What is the hidden score of each row? Scores go from 0 to 20, and 10 is about the middle. The score is a weighted sum of the row's numbers plus the product of two more (or one squared), each taken from its middle value.
[-16  30  28 -14 -14   3  10 -29  12 -19  44  23   7  -2  36 -15  -9 -40] >> 10
[  2  16 -12  -9 -14  -5  10   6  28 -13  -8  54   0 -34  45  16  -7  -7] >> 10
[ 58 -72 -27  69 -23  44 -43  87 -83  78 -53 -93  36  37 -92 -72 -18  75] >> 12
[-49  27  -8 -26   7 -65  -2 -29  23 -43  58  32 -15  -8  20  25   4  24] >> 12
[ 44 -39 -18  68 -20  -8  -8  66 -40  69 -54 -70  71  30 -69 -90  -7  21] >> 12
[-30  17  13 -10  15 -15 -25 -14  26  -3  12  11 -33  -3   9  -1  38  -3] >> 12
[-28  25   4 -47 -12  -7   8 -26  24  -2   5  45 -29 -29  24  22  -7 -23] >> 3
[  0  22  29 -25 -20 -11  16 -20  26  -8  26  13  15 -16  24  36 -38   5] >> 8
[  1   8  25 -18   2  -2   6 -16  10 -22   1   1 -16 -11  11   1 -39  16] >> 10
[-13  30   5 -25  -8 -32 -25 -31  23 -28  17  20 -23 -31  17  10  23 -17] >> 10
[ -4  32  23 -27 -11 -43  11 -31  29 -23   9  28 -38 -22  44  51  -6 -17] >> 8
[  87  -83  -11  122  -47    6  -69   81 -127   95  -63 -111   10   47  -82  -68    2   53] >> 12
[-19  27   5 -31  11   1   5 -34  32  -2  -4  28  -6  -3  19  -1 126 -15] >> 13
[-17  24  43 -20   8  16 -30  -8  13 -27  22  30 -19  17  -7  -8  18 -24] >> 13
[-42  40  10 -19  23  10  -7 -24  20 -22  52  22 -12  -1  20  36  21 -24] >> 10
[-16  14   2 -17  12 -91  13 -21  18  -2   8  -6   6 -14  23  18 -15 -18] >> 7
[ 36 -50  -7  85 -37   1 -34  69 -65  53 -92 -58  45  43 -85 -80   8  53] >> 14
[-22  22  20  -6  37   0  -5 -24  22 -20  15  21 -40  -5  38   6  33   8] >> 13
[  11  -38  -19   65  -57   -4  -25   41 -120   84  -85  -68   28   59 -106  -43  -16   98] >> 9
[-35  20  26 -18 -14 -31  80 -17  27 -27  16  35   5 -26  15  18   9  -2] >> 7
[ 127 -101  -72   72   26   55  -58   75  -49   64  -73  -76    9   -4  -74  -47   41   22] >> 10
[ 12   9  48 -16 -17 -18   2   0   5   3  -1  11  22  13  20  11   4  36] >> 12
[-29  29  40  12  -6  -5  20  -6  14 -18  42  31  11  -6  30  28  -6 -13] >> 10
[-11  14   7  15  22 -59  14 -28  19 -25  24  20  17   6  12  -2  12  14] >> 11
[-50  29  16  11  24  -8  24 -20  14 -21  29  12  16   4  17 -14 -10   2] >> 11
[ 83 -64   8  39 -18 -52  46  73 -83  82 -81 -89  45  49 -79 -80 -10  46] >> 10
[-11  20  23  -9 -38 -57 -11 -12   9 -34 -20  27 -28 -18  22   0  -5 -34] >> 11
[ -5  15  -2 -45   0   3  25 -41   0 -20  27  31 -16  12  25  32   9 -10] >> 8
[-42  26  17   9  -3  19   1 -39  -3 -19   6  16   7   3  42   9   9  22] >> 11
[ 47 -69 -24  76 -14  27 -20  45 -93  84 -74 -71  48  30 -80 -50  32  90] >> 6
[111 -79 -47  32 -18  12 -26  66 -45  74 -40 -62 -15 -10 -56 -15  18  38] >> 5
[ 38 -40  16  20 -46   2 -55  42 -81  49 -65 -68   0  68 -77 -42 -14  47] >> 15
[ 21  36   7 -27  25 -16 -10 -34  25  -5  37  27 -71  -6  14  13   2 -11] >> 12
[-33   6  15  14  16  33  -4 -22  27  -9  20  17 -87  13   5  15 -29  20] >> 15
[-17  18   4 -16  -2 -48   2   8  19 -22  -2   3  -9 -41  25  -3 -19   5] >> 10
[ -2   9  17 -18  -6 -24 -25  13 -16 -33  17  10  25   5 -14  15 -17  11] >> 17
[  28  -35  -19   65  -62  -14   -6   75 -100   32  -97  -67  -39   56  -92  -58   28   57] >> 18
[ -8   9 -10 -40  -4  12  -3 -26  22 -46  29  34  -6  -6  32  -1  18 -20] >> 12
[-25  10  37 -10   7 -12   1  -5  15   0  26  17  -5   8  -4  13   0   4] >> 8
[-97  33  33 -72  -6 -22  28 -12  16 -35  11  40  11  17  24  17   2  38] >> 17
[-12  17   9 -29 -63 -23  22   4  28 -19  14 -15  18  16  19  -1 -18  -6] >> 19
[ -3  14 -33 -31 -25 -26  33 -13   0  19   6   6 -22 -13  12  12  -5  -3] >> 5
[-14  31  38 -64 -16 -15  35  -8  37 -24 -11  20  -1   1  19   9 -23  19] >> 12
[-25  32  28  28  24 -12   0  -5  13 -11  18  22  21 -11  30  19  -3  18] >> 9
[-23  22 -15 -20 -12 -11  14 -26 -30 -37   9   7 -12  19   8   6   9 -27] >> 13
[ 24  12 -22 -43 -10 -30  38 -31  23 -24  16  14 -29 -26  41  30   8 -40] >> 7
[-10   5 -12 -10   0 -15   7   1  30 -36  10  21  73 -15  -3  15  21  -9] >> 14
[  9   6   9 -70  24 -38  24  17   1 -14   7  10   1 -11  44  10  -3 -29] >> 13
[-15  10  15 -18  -3 -23   3 -10 -13 -14 -28 -14 -13   3  23  -7   1   2] >> 12
[-25  25  22  -3 -31 -11  -3 -12  26 -34  16  18  -2 -21  36  27 -27 -16] >> 12
[-49  20  16 -18 -19  -4  19 -10  13 -34  28  34  -5 -10  25  14  13  -3] >> 12
[ 48 -64  -4  49 -69  12  -4  77 -80  70 -81 -61   0  15 -59 -72  22  51] >> 11
[ 41 -56 -31  58 -28  29  -5  50 -56  67 -67 -55  34   2 -59 -68   0  14] >> 6
[ -9  27  -9   1  24   1  18 -53  13 -37   7   5  14  12   4   7 -33 -31] >> 15
[ 69 -87 -35  57 -31  34 -34  88 -57  59 -39 -83  26  36 -78 -71  58  31] >> 15
[  24  -64  -45   45  -55   16   -5   71 -100   99  -70  -84   45   21  -73  -83  -17   31] >> 8
[-25  18   7  -1  25  13 -11 -27  28 -27  40  28 -10  28  24  85  25 -39] >> 11
[-23  17  32 -11   0 -16 -15 -25   4 -22  28  21 -35  -5  13   1  29 -38] >> 9
[ 14  26  -7 -17   9   4  31 -13  41 -33 125  25  -9 -42  -7  28 -14  -7] >> 6
[-14  17  26 -16  25   9  18   1  34  -3  20  14   9 -45  66  17  22 -32] >> 5
[-49  30   2 -24  40  18  30 -10  20 -34  32  47 -22  -4  20   4   3 -28] >> 8
[  5  16  -8 -32  15 -20   5 -29  16 -29  71  29 -30   4  36   9  -5 -44] >> 10
[-32  20   4  -8  14  46   8 -12  19 -12  31  23 -16 -12  17   1   7 -21] >> 8
[ 12  23   0 -28  14 -21 -24 -21  22 -50  18  37 -21  14  25  11 -16  -9] >> 15
[-45  36  -5 -28  97  25  -6 -25  20 -13  46   9  20 -13   7  39  20   8] >> 7
[-52  23  -2 -13  23  -3  25 -20  36   2   5  18 -21 -17  22   7 -27 -22] >> 5
[ 25  21  16  -7  12  -6 -40 -26  27 -23  40   6  32 -15   7  10 -19 -25] >> 11
[-31  12  21 -14  -4 -32  -9 -30  13  -3 -11  14 -26   0  13   6   8  23] >> 9
[-17  16 -16 -42  11  15  15  -9  16 -11  16  20   1   1  13  12 -27 -28] >> 8
[-39  13  11 -70  23 -14 -38 -22  42 -12 -77  17 -13 -34  45  12   2 -16] >> 8
[  4  22  27 -19  -3   7  73 -13  13   8  -1  23  -2 -24  23  -5   2 -16] >> 3
[-15  25  15 -26 -18 -46   2 -14   4 -37   5  17  19 -23  25   4 -23 -17] >> 12
[-114   34   15  -48   24    6   -2  -15   39  -30   32   20   -1   -1   14   18    6  -11] >> 10
[-19  22  -7 -15  12 -19  45 -21  25  -8  10   3 -18 -29  15  31  11  19] >> 6
[ -8  24  14 -31   4 -12   8 -28  36 -48  17  16 -22  -2 -17  17 -16 -15] >> 14
[ 12  24  -2  -6   8  30 -10 -29  14 -17  21  -6  53 -27  16  14  -2 -73] >> 9
[ 34 -68 -21  53 -12  31 -33  50 -65  77 -56 -84 -37  27 -71 -80   2  30] >> 13
[-29  16   6 -39  24 111   7 -46  22 -18   0  30  -4  -8  18  12  -6  -1] >> 10
[ 22  21  -1   9  -9 -21   0   0 -28 -17  -6  -7  12   9 -13 -16 -31  19] >> 13
[ 15   7   2 -12  -6  16  -4 -40 -10 -18  -2  15  33 -21  21  35 -34 -13] >> 5
[ 68 -70 -50  65 -31  14 -11  76 -72  83 -52 -75  29   9 -70 -80 -55  61] >> 8
[-10  -1   7 -24  11 -21  31  -6  10 -14  14   7  21 -27  18  -7   5   6] >> 7
[ -6  13  13 -21   7   0  16   8  21 -30  23  24 -10 -60  41  17  -1  -6] >> 7
[-54  39  23 -17  15  -7  -2 -33  27 -56  28  33 -25   6  21  22  -5 -39] >> 13
[-39  22  14 -14 -10 -31   1 -15   6 -30  15  14 -10 -15  17  28 -29  35] >> 11
[  4  25 -18 -18  18   1 -38 -14   7 -13  16  19 -32 -13  54  36 -20 -11] >> 9
[ 99 -68 -23  86 -46  13 -37  47 -69  83 -98 -98  58  22 -97 -57 -23  32] >> 11
[-40  37   2 -50  21   3 -13 -34   9 -26  13  36 -13  -9  23  24  43 -17] >> 8
[-10  17   3 -12  12  -9  -4 -39  31 -12  10  20 -11   6   7  14   0  15] >> 12
[-40  26  25 -24 -21   0 -11 -20  33 -18   4  18  -5 -29  20  15  -1   0] >> 9
[-30  38 -17  -9  -8  -1  10  -2   1 -39 -12  25 -22   3  23  10  -5 -18] >> 14
[ 10  42 -12 -21 -30  -7 -15 -73  14 -19 -12   5 -16  -9   3  39 -22  25] >> 18
[-33  39  16 -22 -62   9  29 -30  15 -26   2  38   9  20  32  15   1 -15] >> 15
[-21  25 -10  -2  -2 -29  15 -45   6 -10  31   6  25  -7  17  18 -32  11] >> 7
[-24  24  17 -27  17   9  21 -32  71 -24  40  34  -7  -1  33  15  31 -14] >> 13
[ 17  31  14 -33 -36 -13  22 -25   2  -7   4  27 -42  13  17  60  28  21] >> 10
[ 23  18  12 -14  21 -56 -19  12  47   0  27  15   4 -19  40  17   5 -30] >> 10
[-27  22   7  -9  13  28  14 -41  13 -24  24 -10   6  10  11   9  -5 -11] >> 16
[-36  30  12 -39 -13 -20  25 -17  38 -50  26  42 -30 -20  27  38   9 -13] >> 11
[  8  16   7  -7   1  -5  -2 -12   2  -2  29  -7   5 -38  10 -11 -19  20] >> 7
[-38  22  15 -27  32 -46  11 -10   4 -24  18  23  14 -68  19   7 -18 -20] >> 2
[ -21   12   13 -124   22   19   -1  -37   31   -6   32   32   14   28   38   16    7  -42] >> 9
[ 14  17 -13   6  22   8 -13  37  36   4  13  15   8   2  18  23  39 -18] >> 13
[ 45 -65   9  43  -3  26 -16  42 -49  59 -56 -57  85  -8 -34 -60  16  42] >> 5
[-22  12  -7  14  17  17   8 -43  19 -25  40  29  11   7  16   2  -1 -28] >> 10
[ -16    8   11   -8    7   22   21   14   32  -33   33   30 -102  -13   -1   -2    0  -27] >> 10
[ 89 -80 -59  75 -33 -28 -49  55 -86  86 -63 -97  29  21 -71 -48  -7  51] >> 9
[ -2   5  -8  -1  -6  -8  -7 -17  12 -17  31  17   1   7   6  -9   8 -11] >> 11
[-31  15  42  -9   0  23  21  22   0  11  55  26  21   0   9  28  13  -3] >> 12
[ 53 -69 -28  92 -53  28 -39  50 -61  66 -58 -68  -5  21 -69 -47 -22  35] >> 10
[-28  55  10 -28   8  -5  18 -13  10 -24   4  32   5 -13  38  25  -8 -29] >> 9
[  3  18  10 -36  18   0   8  -5  17 -16  36  24  19 -35  10  39 -13   0] >> 6
[-50  34  30 -13  62  12   1 -30  18 -40  37  20  22   7   7   6  30   1] >> 13
[ -8  17  -8 -13  45  13  11 -33  13 -22  41  17 -54  10 -35  22 -40 -16] >> 10
[ 57 -72 -25  51 -21   4 -27  75 -53 104 -32 -68  65  25 -72 -84 -18  42] >> 8
[-11  27  15 -26 -19  20  -1 -17  19 -34   9  12 -18   1  31  38  14 -18] >> 14
[  5 -84 -12  54 -39  -3 -18  87 -82  40 -79 -50 -11  30 -80 -57  43  58] >> 16
[ -1  15  34 -66 -11 -36  11 -47  20 -29  16  18  20 -15  51  33   1  -3] >> 9
[-15  31  20  -3   2   2   5 -29   1 -31  39  33 -20 -16  30  29   4 -32] >> 7
[ -7   8  37 -25  32  -7  -2 -16  -4 -18  27  18   2  -2  18  20  -7   4] >> 7
[  9  22   0 -20 -11   5   3  -3  20 -36   7  21  -9 -30  25  31  -5  15] >> 11
[-21  14  16 -22 -21 -13   9 -29   8 -16  24  17  11  15  15  -1  -2 -13] >> 11
[ 51 -79 -22  75 -20 -22  50  85 -68  51 -60 -66  31  31 -72 -80  93  53] >> 13
[ 79 -87 -51  42  -3  -7 -17  43 -27  67 -34 -66  30   1 -70 -26  13  16] >> 4
[ 54 -66 -18  25 -58  38 -10  63  14  90 -79 -64  49   5 -73 -79 -20  30] >> 9
[ -8   8   8 -14  -8  -3   2  -9  19 -22   6  23 -14 -15  32  18  28   5] >> 10
[-17   3  39 -29  -5  -1  14  -4  20 -20 -31   0 -10  30   6  -3  19 -10] >> 15
[-29  19 -15 -18   5  15   0 -38  23 -13  -3  23 -47   1  18  21 -47 -16] >> 9
[ 49 -61 -71  69 -45  -2 -30  55 -77  76 -45 -77  32  36 -64 -54   1  34] >> 11
[-20  14   5  -9  18  19  24 -23  53   2   8  26 -22   5  65  14   3 -20] >> 10
[ 82 -92 -44  61 -43  48 -16  60 -43  85 -49 -61  36  24 -69 -54  32  12] >> 7
[-67  12 -29  10  11   9 -57  -6   7 -34   6 -14 -31  14  -5  25 -20 -13] >> 17
[-37  21   0 -24 -18  29 -26 -75  -1  -5  25  19 -22  -9  14  38  -5  -2] >> 8
[-13  20  -6 -40  62 -13 -13 -16  22 -20  31  30  12 -20  32  34  20 -30] >> 6
[-86  28  34 -37   4 -26  12 -32  23 -21  25  36   7  -7  39  -2  12  24] >> 9
[ 12  15 -19  -2 -13  10  16 -16  13   8  56  10  26  19  16  29  -8 -22] >> 10
[-16   3  44 -25 -24   0  10 -10  28  -6  -5  24   0 -18  11  11  31 -55] >> 6
[  2  32  10 -16   9  -4 -22 -25  -1 -18 -47  21 -37 -24  13  40 -22  -9] >> 7
[ -8  16  11 -24  10  -3 -12 -34  21 -20  35  18  -8  14  17  -4   6  13] >> 13
[ 33 -64 -29  73 -48   2 -24  84 -75  71 -70 -84  26  35 -81 -78  -5  80] >> 14
[-71  30  15 -21  52  -6 -18 -22  35 -44  28  39  -3  12  24   5   8 -24] >> 12
[ 83 -65   9  52 -22   8  -2  64 -48  69 -92 -74  54  22 -66 -77  -3  51] >> 10
[-10  28  16  -1  13 -37  31 -22   6 -35  21  17  12 -24  15 -29  -2 -17] >> 9
[ 91 -70 -35  88 -49  -5 -36  70 -72  85 -75 -69  38   7 -64 -34 -13  26] >> 8
[  0  19  10 -30  17   0   4 -14  58 -41  -5  27 -21   2  23  19 -14   8] >> 15
[  56  -85  -52   51   37   25   -2   71  -21   60  -62  -67   60   -5  -69 -120    5   35] >> 8
[-10  28  -9  -4  34  26   1 -24  29 -19  27  33  11   6  22  10 -22 -33] >> 10
[ 62 -76 -13  43 -56  -6 -16  66 -52  67 -75 -67  45   8 -68 -61  -1  32] >> 10
[ -9  29 -13   4  13  -4 -32 -48  20 -18  26   8  13  23  27  13 -50 -13] >> 16
[107 -96 -45  22 -25  -5 -10  38 -35  74 -28 -62  53  43 -60 -35   5  32] >> 9
[ 11  26  13 -48  10  16  -9 -23  31 -12  23  28 -35 -22  46  37 -17   7] >> 7
[  0  19  35 -32  17 -19  23 -15  18 -15  12  19 -44   3  22  49   1   2] >> 8
[-35  27   4 -26  54  20   7 -26  35 -27  33  22  -2  16  20   0  26  -9] >> 14
